The rows of X fall into 4 groups, and each row is roughly a mix of its group's hidden directions.
X, 136 rows:
[[ -1  18   0  23 -10  -7 -12 -12  11  14]
 [ 14 -17  -2  -2  12 -10   8  14  -9  23]
 [-13 -14  -8   0 -19  -3   4   1 -27  -5]
 [-16  20   2   6   3   6  -3 -27   7   8]
 [ 14 -12 -11   8  -4   6  16  15 -16  17]
 [ 13 -10   4  13  12  -4   5   7  -1 -30]
 [ -1 -16   4 -25  12  -3   9   8 -20   5]
 [ -4   9  -2   5   7 -25  -6   4 -22  17]
 [ 15  -3  -5 -13  20 -19  -4  -6 -12 -14]
 [  6 -23  -9  -9  -3   3   0  19  -8 -20]
 [ -1  27  13   9  17   2  -6  -6 -13   9]
 [-15  -2  11  -1  30 -10   6  -7  -8  10]
 [  5  -5  -2  -2 -28  21   6  10   5 -13]
 [ 28  -4   9 -13   7   6   4  18  -2  -9]
 [-16  15   4   9 -26   0 -12  -8  12   3]
 [  5   5  -7  32  -3  11   4 -15   0  10]
 [ -3 -10  15 -12 -21   0  -1  17 -19   7]
 [  1 -22  -8 -16   5   4  11   9 -22  -9]
 [  6  18   2  -7  20  -6  -5 -10 -24   5]
 [ 15  -7   3  14   3   5  -9 -17  -3 -26]
 [  6   4 -24   2  24   1  -1   2  18   9]
 [ -7 -22 -14  -2  -3 -16   8   4 -21   9]
 [ -5  21   7  20 -11  -9  -7 -13  15   1]
 [  0  14   6  11 -16 -24  -1  11 -11 -12]
 [ 24 -16   1   2   8  -2   7  23  -7  -7]
 [  3 -20  -3 -20  -2   4  12  17 -11 -15]
 [ 17   7   9 -11  19   3   1  -2 -10 -25]
 [  1  -4  -9  -4  24  -8   7  -8  -9  26]
 [ 17 -21 -16  -4  18  -4   9   8 -11  -2]
 [ 19  -7   0  -5  10   4  -7   9  -3 -30]
 [ -1 -11  12  11  27  11   3 -13  -8   9]
 [ -9   4  10   9  19   5  -9 -27  -4   9]
 [ 18  -7  17   4  -2   8  -4  19  13 -18]
 [-10  -2  17 -28  13 -12  -2   6  -8  -5]
 [ 12  -2   1  25 -10   0  -8   8  23  -7]
 [-25  13   3 -13 -10  -8   7 -14 -10   9]
 [ -2  10 -12   7 -29   9  -1  -6  10  15]
 [ 11   8  -5  24  -5  -3  -6   3  17 -21]
 [ 19 -22  -9   6  10  -4  11  15 -12   5]
 [  0 -18  -8  -4 -10  20   4   6  -1 -25]
 [ -4  10 -26   4   6  19  -3 -12  11   9]
 [ 16 -10   0 -11   5 -14   4  27 -13   3]
 [-10  13  16   5  22  -1 -18 -14  -3  -3]
 [-11   1 -20  11   5  11   6 -23 -15   5]
 [ 13 -25  -3 -12   3   6   7  23  -1   3]
 [ -3 -18  18 -24  -1  -7   9   5 -10 -12]
 [ -1  -3  21  13  14 -12  -3 -11  -6 -22]
 [ 11  20  11  14  16  14  -5 -12   7  -7]
 [  9  -6   5 -21  16  14   9   4 -12 -18]
 [ 26  10   3  16  -8 -15   0 -15   4   6]
 [  4 -11  -5  -5  32  -7  -1  -2 -15   9]
 [-17  19  13 -10  -5   8 -14 -12  11 -10]
 [-16  14   5  -5 -18   5 -12  -5  22  -9]
 [  8   3 -16  20  -6   7  -5  -1  -2  27]
 [ -3 -20  -8 -14  -1 -27  -5  11  -1   6]
 [-14  11 -16  13  -4  13  -3 -22  10   6]
 [  8 -20   3   0  -4 -15   8  14 -22 -12]
 [  2 -12   2   4  20 -22   0  20 -10   2]
 [ 18 -25 -17 -14  -4   1   1   5  -1 -12]
 [ -4 -10   4 -12  -6 -17  20  16   2 -17]
 [-11  22  10 -19   8   4  -3 -19   6   1]
 [  9  -1  -1  -5  -8   6 -10 -20   3 -30]
 [-11   5  -2  14 -20 -24  -2  11  -7  11]
 [-23   2 -10   2   9   1   6   4 -14  25]
 [ 13  14   3  18  -8   3 -10  12  10  22]
 [  8  27   7  20  -5   1 -12   0  11   9]
 [ -9  15   4   7 -31  -8   1   8  10   4]
 [  3  18   6  29  -9  -3 -11   0  11   8]
 [ 19  -8 -18  13 -20   9   3   9   1  10]
 [ 15   2   4  -2  16   1 -13  -4   6 -30]
 [ -8  17   8 -23  -1 -11  -8 -18   5 -11]
 [ 18  -7   1 -10  13  17   0  -6  10 -23]
 [-16 -15   1  17 -10  17   6  17   5   9]
 [-18  -1 -11   4 -27  15  -5  -5   2 -12]
 [ -3   6   8  21 -19 -11   1  24  -3  -3]
 [ -1   1 -17  16  -3  27   5 -14 -11   1]
 [-16  12  -1  -8 -12 -16 -13   4  14  18]
 [ 24 -21  -7 -13   5   6   7  14  -6  -5]
 [ -9  -2   1   0 -27 -12  -8  14  -3 -19]
 [ 17 -10 -21   0   0  -2  -2 -17  -3 -20]
 [ 28 -16  -5  -5 -10  -9   6  13  -7  -7]
 [  3  -7  19  -5 -12  -1  -2  25  11 -15]
 [-13  -6  -1 -18 -13 -20   2  20 -11   2]
 [ 17 -17 -21   3   4 -12  -5 -10  -8 -14]
 [ -3  -9  -5 -23 -16   6  10 -11   6 -21]
 [  1  23   6  19   6 -10 -12 -18   9   5]
 [  1 -20 -12   7   9  19  10  15  -7  13]
 [-15 -11  -7   2  15   4   5  16  -7  25]
 [ 16 -16 -14  -6  13 -13  -8 -14  14  -8]
 [-19  -7 -10   5  -6  17  10  -9   2  23]
 [-23   5   5  -9  -7  18  12  14  -7  12]
 [-18   9  -3 -16  14   8  -6 -22   3  11]
 [-13   0  12 -16  29  -7   0   5  -7   8]
 [  8  21   4  16   2 -17  -7 -21   4   6]
 [ -6   4   6  18  25  13  -6 -17  -1   9]
 [  3 -14 -12   4  -8  21   7   1 -17 -20]
 [ -9  10   8 -13  29  -2   2 -14 -11   7]
 [ 21  12   4 -13   5 -16  -8 -11  -1 -19]
 [-13  23  -1   7   0  -6  -4 -27   1   9]
 [  1   8  -2  13  -2 -23  -7 -21   8  16]
 [-20  14  -5   4   0   2  -2 -27  -2  15]
 [-14  17   8  23 -14  -9  -4   2   3  15]
 [  5   4   9   2 -29 -13  -2  21   1  -4]
 [ -3  21   2  15 -10  19  -7 -12   1  16]
 [ 12 -15  -9  -1  10 -19   4  22  -8  13]
 [ 14  -2  -1  -5  -4   3 -10  -5   3 -35]
 [-12  26  15   3   2 -20  -7   9  -4   2]
 [ -4  -9   3 -25 -13  -9  14  11   3 -17]
 [-11  18  14  12  -6  -6 -17 -21   2  -2]
 [ 15  -4   0 -21  14  -1   4  -3 -11 -24]
 [-20  14  -8  12 -20  -1  -8 -13  -6  12]
 [  7  -4 -26  -8 -12  10  11  16   7  11]
 [ -5  -2   6  -2  37   3  -4  -2  -9  10]
 [  4  24   9  17  -4   5  -9 -17  15  -4]
 [ 24 -23 -11   4  -1  16  10   5  -2   1]
 [ 11  16  25   9  -2 -10  -8   3  17  -8]
 [-12   7   7  -7  -5  -5 -10 -33  -3   4]
 [-17  16   3  13  -7  -2  -4  -1  -7  27]
 [ 10   0 -31 -13   3  19  -3   1   7  -1]
 [  6  -8 -10 -10 -16  23  11   0  13 -16]
 [  1  -7 -15 -26 -12  15   9   8   7   8]
 [-26  12   9  -4  20 -14   7   1   4   2]
 [ -3  23  12   8 -16  -7 -15   4  11 -15]
 [ -3  -9  -7  -7  32   3  11  11  -4  10]
 [  1 -12   3  -4  35   0   0   9  -6  10]
 [ 11 -20  -2 -15  11   2   6   3   8 -25]
 [ -1 -11  -8   9 -19 -10   2  26 -11   9]
 [-14  14  11  24   6  16   2  12   2  10]
 [  2   8  -7  18  -6  29   0 -14   3   7]
 [ -5  15  10  -9  -3 -12  -8  10 -16 -24]
 [-17 -17 -11  -2   1  24  11   8  -4  12]
 [  0   6  -3  19 -22  10  -7   3   4  23]
 [ 26  -2   2   2  16   5   0  17  18   5]
 [ 13  -6  15 -14   7 -14  -1  21   5 -14]
 [ 12 -17  11 -19   7 -11   0  12 -13 -14]
 [-14  16   9  14  10 -13  -4   4 -11  22]]
In each list below, one row fits none of the groups, and each other row fits one group, some only roughly. Which row is it?
  * z927: [  7  -4  -4 -15 -14 -27  -2  12  -7 -13]
  * z153: [ -9   8   8 -16  16 -21 -13 -14  -9  -2]
  * z9: [ -3 -11  -1 -31   7  18   7   7  -1  -3]
  * z976: [ 15 -13   2  -8   2   5   7  23 -12 -19]
  * z312: [-10   4  -2   7   3 -12   3 -14 -11  31]
  * z412: [ -4  21   4   7 -12  -1 -12  -1  25 -12]
  * z431: [  8  12   8  13  12  -5 -16 -27  -2  -3]
  * z90: [ 13   2   2  -4  17 -30  -9   0  -1  11]
  * z602: [  2   4   3  -3 -20 -15   1  29   2 -10]
  * z417: [ 17 -14 -15  -4   7 -23   0  11 -12   7]
  * z27: [-14  11  -8 -12  12 -12  -3  -1  -6  27]
  * z801: [  3  -2 -11  16   4  14   9 -16 -16  21]
  * z937: [-10  13  -1   0  -9 -13  -9 -29   3 -13]
  z431
  * z277: [  2 -16  -7 -17 -18  -6   9   4   1 -23]
  * z662: [-15   0   4  14   8   5  -2  10  -2  31]
  * z198: [ -5   9  -1  11  23   5 -12 -27   1  -1]
  * z60: [ 26   3  -3  -2   6  -1  -8 -14   9 -23]
  * z323: [  6  -1  -2  20  -9 -28  -7   5  12  -9]
  * z436: [  1 -16  -2   3   5  -7  12  -9 -16  28]
  * z479: [ 13  -9   0   4 -12   1   1  -7   2 -33]
  * z670: [  5  26  14   4  -7  -6  -7  -4  15 -18]
  * z827: [ -2  -5  -6   6 -17  30   0   1  13  12]
  * z604: [-22  12   4  -6   7 -23   2 -14  -8   9]
  * z857: [-12  -8   4   5  -2   4   8  29 -12  17]
  z670
  * z234: [ 14 -12 -13   6  26 -12  -3   4  -9  11]
  * z35: [ -1  27  10   7  11  10   0 -22   6   5]
  * z469: [  4 -27  -7  -1  -4  -4  10  11  -6 -22]
  * z968: [  7 -26  -5  -9  14 -10  15   8 -13  -5]
  * z852: [ -2 -24  -3 -18  14 -19   9   3   4   8]
  * z507: [-13  14  -2   6  -1  -5  -4 -13  10  30]
  * z851: [ 16  -2 -15  -6 -19  -3   2  15   6 -22]
  * z2: [-12  10   1  16 -17  14  -1 -20 -12  10]
  * z738: [ -5  -9  -2 -15   8  -5  13  21   6  23]
  * z392: [ -9   6  15   1 -30 -10 -11   7   5  -9]
  * z301: [ -3  12  13  24 -21   0  -9 -12   4  -2]
  * z680: [-12  12  -3  22   4   9  -1 -19   7  17]
  * z458: [-25  -7   5 -20   2   3   5  14  -2  17]
  * z512: [-4 -1 -3 15  2 18 -7 -7 20 23]
  * z363: [  7   1   0  25 -10  18   1  -7  10 -18]
  z738
  * z166: [ -9  16   6  -6 -14  24 -10  -2  14  10]
  * z303: [ -9  17  13  25   9 -11  -5   8  -2  12]
  * z762: [ 20 -10 -14 -13  21   5   6  -5  -9  13]
  * z148: [  3  11 -13   1 -21   2  -7 -11  13 -22]
  * z522: [ -5   9 -17   3  20  15   5 -21  -4   9]
  * z912: [  2 -10  -2  -2  14 -17   9   1 -26  16]
  * z332: [-13  25  -4  10   2   6  -9 -17  15   8]
  * z368: [ -6 -15   7  10 -14   8   2  28   1 -11]
  * z388: [ -2  28   4  10   4  -1 -11 -12  17  13]
  * z325: [ -9  22  25  -2   6  -1 -15  -3  11   5]
  * z892: [ 11   7   2  -7 -14 -17  12  19 -18   8]
  * z919: [  4   5  -1  -5   1   3  -6   8  16 -34]
  z325
  * z736: [  6 -21 -13 -14  23   2  -3   1  -6  14]
  * z620: [-11  -1   9 -15 -16 -19  -5  14 -17  -2]
  * z699: [-14 -16  -6  -9 -20  21   9   4   3 -10]
  * z244: [-25  -7   0 -13 -19   3  -1  -8   7 -16]
  * z858: [-16 -13   2 -13 -19 -17  -5  13   3 -12]
  * z496: [ -1 -10  -6   0  15   8  18   7 -13  25]
  * z588: [  1   8   9  10 -13   3 -10 -19   8 -26]
  * z177: [ 12  21  13 -10  19  10  -3 -14   7   2]
  * z951: [-11  12  11   7   3  21 -12 -21   7   8]
  * z28: [  8  -8 -10  -5 -23   2   1  -8  21 -17]
  * z92: [ 15 -15  -7 -17  19  -3   2   8 -16  -9]
  * z816: [  5  13 -14  17   8  15   7 -20  -7  13]
  * z14: [-15  13  18 -14  12  -1 -14  -9  -6  15]
  * z484: [ -2 -30  -9  -5 -10  -8  11   7 -12 -11]
  z496
  * z939: [ 18 -14  -7  -1  16  17   9  13  -9 -12]
  * z290: [-31   8   1  13 -14  13   1  -1   6   4]
  * z47: [ -1  14   1  17   5  -2 -13 -27  12  -9]
  * z610: [  1 -15  -4  -1  11  10  20  19   1  20]
  * z424: [ 25   3   8   5  18   8  -4   8  -1 -20]
  * z321: [ 15 -17   0  12  -8  13  10  25  -4  -3]
  * z79: [ 25   1   5  -1  21   8  -4   8  -6 -18]
  * z319: [ 21   4 -18  14  12 -17   0  -6   0  12]
  * z908: [ -5  14  11  17 -22 -15 -12   6  10  -1]
  * z120: [ -8  -7 -14   2 -13   8  -1   1  -4  32]
  z319
  * z329: [ 17 -11 -10 -17  19   6  -4 -16   3 -12]
  * z164: [  0  12  10  32  -8  -6  -7 -12   1   6]
  * z101: [-16   5   2  16  -8   4  12   8  -3  28]
  * z874: [ 12 -25   2   0  -9   6  11  17 -18  -2]
  * z810: [  1 -18   0 -25   1   0   1  19  -8  14]
  * z480: [ -5  14 -11  15  12  -3  -9 -28   0   0]
  * z677: [ 20   2  -1  -2  25 -20 -13  -4   1  -3]
  * z490: [ -4  10   3  28 -15 -11  -2   0  -2  18]
  * z460: [-21   7   3  10  -3   2   0   3  -5  31]
  * z441: [-16   9  -1  12   8 -15  -2  -6   1  28]
  * z128: [-12  14   7   6  11   6 -11 -29  -4  -5]
  * z7: [ -5 -10 -14   8   0  22  14  -5  -6  22]
  * z293: [  6 -15 -16 -22  10   3  -1  -1 -19  11]
  z128
  * z425: [ -1  14   2  12 -17  -7 -12 -20   6 -17]
  * z961: [ -3 -16   1  -7 -23 -12   0  19  -3 -14]
  * z336: [-29  -6  -2  -9  -2  -5   6  -8   3  23]
  * z66: [ -7  -8  -9  -9  -5  -2   2   0  -2 -36]
  * z495: [  3 -15 -15 -13  20 -13   8  13  -3  14]
  * z498: [-19  -6  -6 -15 -18  18   7  -5   3  15]
  * z454: [ 13 -18 -13   2  19 -11  11   2  -9  16]
  * z691: [  2   3   1 -10 -18   0 -14   1  16 -27]
  * z922: [-16  -7   7 -24 -15  -2   2  17   1 -11]
  * z472: [-10  17  15  20  -9  -4 -11   0   8 -18]
  * z985: [ 11  -7  -4 -21  26  -4   1  -9 -12  -8]
  * z597: [ 12 -10  -5  -8 -16  -4   6  17 -11 -23]
  * z890: [-4 -6 -6 11 -3 21 15  7 -2 26]
  z691
  * z280: [-21  13  15  12 -23   3   2   8   5  -2]
  * z438: [ 3 -6  5 16 27  9  7 14 -7 13]
  * z17: [ -7 -25 -11 -19  -3  16   9   6  -1  10]
  * z871: [-17   4   5  16 -26  -1  -4  -1   7 -16]
  * z693: [ 13  -9   8  -2   9 -19  -5   1 -14 -25]
  * z254: [ 3 -7 -9 -8 25  5  6 23 -6 11]
  * z160: [ 17 -13 -11  12  26   2   1   2  -8 -11]
  * z114: [ 19   1  -3  -5  25 -13  -2 -13 -16   1]
  * z999: [-9 18  7 22  4  1 -9 -7  5 22]
  * z111: [  5 -25 -23   8  -4  10  10  -1  -8  -9]
  * z780: [  5 -18  -4 -17   9  17  11   7 -19   4]
  z114
  * z32: [ 10 -19  -7   9  23   6   4 -16 -12   3]
  * z182: [ 13 -16   2 -18  21   3   9  10 -10 -10]
  * z974: [  8  -1   4   4  19  -8  -3  22 -22  10]
  * z867: [-11  19  -7   9 -12  15  -2   2  15  19]
  * z209: [-17 -18   5  -2  11   4  17   6 -18  14]
  * z390: [ 10  -4 -15 -12  25  13   0 -17  -6   4]
  * z107: [25  6 -5 23 16  0  1  3  9  1]
  * z895: [ -5  30   1   9  -2  11 -11 -10  14   6]
  * z477: [  0 -17   9   0  -3  15   1  25   5 -18]
  * z832: [ -1   8 -21  13   5   1  -8 -15 -16 -19]
  * z393: [  5  21   6   2  13   3  -9 -26  11  -6]
  z209
